Each named turn below is shown by a few rows before and after it. Which turns, in which order, take the first row of each later pair to the second? The first pair is answered.
turn X:
|   4 |   9 | -15 |  22 |  -7 |   8 | -27 | -30 | -34 |   4 | => |  24 |  15 |  -2 |  11 |   6 |  15 | -13 | -26 | -29 |  28 |
| -37 |  19 |  18 |  13 |   2 | -22 | -10 |   4 | -13 |  40 | => | -22 |  18 |  15 |  -8 |  16 | -20 |   8 |   5 |   4 |  52 |
|  12 | -18 | -27 | -11 |  10 |  14 |  21 | -24 | -15 | -21 | => |   2 | -13 | -23 |   5 |  -1 |  12 |   1 | -22 | -32 | -30 |
turn Q:
| 10 |  2 |  5 | -7 | 12 | -2 | 11 | -2 | -5 | 17 | => |  20 |   3 |  12 |  -2 |   7 |  -4 |   6 |   1 | -10 |   4 |
| -11 |  -3 |   2 | -17 |  14 | -28 |  -4 |   4 |  13 |  21 | => |  10 |  -1 |  12 | -19 |  20 | -19 |   5 |  11 |  14 |  22 |
|  22 | -26 |  -3 |   2 |  -4 |  32 |  24 |  -7 |  -2 | -22 | => |   7 | -26 |  -8 |   9 | -12 |  21 |   6 |  -9 | -10 | -41 |
turn M:
|   0 |  -1 |  -6 |  25 | -12 | -13 | -17 |   1 | -19 | -39 | => |  21 |  12 |  31 |  20 |   5 | -17 |   0 |  28 |   1 |  -9 |
|  -5 |   8 | -15 |  14 |  -9 |  23 |  -8 | -39 | -47 |  37 | => |  37 |  -2 | -25 |   7 |  13 | -10 | -16 | -24 | -47 | -35 |
|  -3 |  11 | -26 | -16 |   8 |  -1 |   8 | -20 | -15 |  -1 | => |  15 |  10 | -11 | -16 |  19 |  -8 |  15 |  -4 |  -8 |  -7 |
turn D:
|   5 |  -5 |  13 |  10 |  -6 | -16 |   4 |  23 |  15 | -23 | => | -18 |   7 |   5 |   0 |   9 | -33 |   3 |  13 |  11 |   6 |
|  -4 |   4 |  10 |  12 |  22 | -16 |   1 |  19 |  28 | -16 | => | -16 |   6 |  -4 |  -1 |  33 | -26 |   0 |   4 |  25 |  -4 |
|   3 |  14 |  14 |   0 | -17 |  13 |  -6 | -38 | -35 |  15 | => |   8 |   8 |  14 |   4 | -22 |  24 |  -2 | -34 | -32 |   1 |
turn J:
|   2 |   4 |  -4 |   2 |  10 |  11 |  14 | -12 |  -7 |  17 | => |  -9 |  -8 | -12 |  -2 |   3 |   9 |  15 |  -6 |  12 |  11 |
|  -4 |  20 |  23 |  20 |   8 |  -3 | -21 |   5 | -41 |  -2 | => | -28 |  18 |  15 |  12 |   3 |   9 | -10 |  -6 | -29 |  31 |
| -47 | -11 | -28 |   8 | -32 |  14 | -14 |  -8 |  -6 |  -3 | => | -26 | -13 | -23 |  17 | -26 |   3 | -25 |   2 | -13 | -38 |
|  -9 | -18 | -21 |  -8 |  -5 |   9 |  21 |  -1 |  37 |  10 | => |  12 | -22 | -15 |   0 |  -2 |  -2 |  10 |  11 |  32 | -30 |

Between the rows of a pair lie 2 to 3 turns.
|  12 |   7 |  -2 | -22 |  24 |   5 |  27 | -13 |  -5 |  27 | => | 29 |  6 | 30 | -2 |  9 | 13 | 23 | 17 |  0 | 17 |	D, D
| -11 |  -6 | -22 |  -7 |  -8 |  10 |   6 | -23 |  13 |  -2 | => |  11 |  -2 |  -7 | -12 |   9 |  -5 |  12 |   0 |  31 | -14 |	J, Q, M
| -43 |   0 |  -4 |  29 | -19 | -15 | -41 |  -1 |  -9 | -29 | => |  32 |  15 |  22 | -18 |  43 |   3 |  26 |   0 |   9 |  35 |	J, X, X
|  16 |   2 |  19 | -13 | -36 |  28 |  30 |   1 |   5 |  11 | => |  36 |   2 |   6 | -21 | -12 | -18 |   8 |   4 |  -8 | -43 |	D, M, M
|  -7 |  28 |  -6 | -32 |  34 | -39 |   1 |  -4 |  -2 |  10 | => | -32 |  28 |  -9 |  -8 |  12 | -44 | -24 |  -3 | -16 |  -2 |	J, X, X
|  -7 | -11 | -17 |   5 |   5 | -43 | -31 |  24 |  14 | -49 | => |  -9 |  -2 |  11 |  -9 |  17 | -33 |   4 |  45 |  54 |  10 |	M, X
| -10 | -24 | -33 |  -9 | -22 |  18 |  10 | -22 |   1 | -32 | => |  45 |  -5 |  21 |  -6 |  12 |   8 |  23 |  22 |  11 | -18 |	J, M
|  14 | -15 | -14 | -21 |  25 |  18 |  15 |  -3 |  18 |  25 | => |  17 | -28 |  -3 |   8 | -14 |  36 |   1 |  13 |  20 | -17 |	M, D, X
| -26 | -14 | -15 |  18 | -20 |  31 |  -2 | -14 | -13 |  16 | => | -17 | -27 |  -8 |  24 | -23 |  17 | -11 |  10 |  13 | -28 |	X, J, J
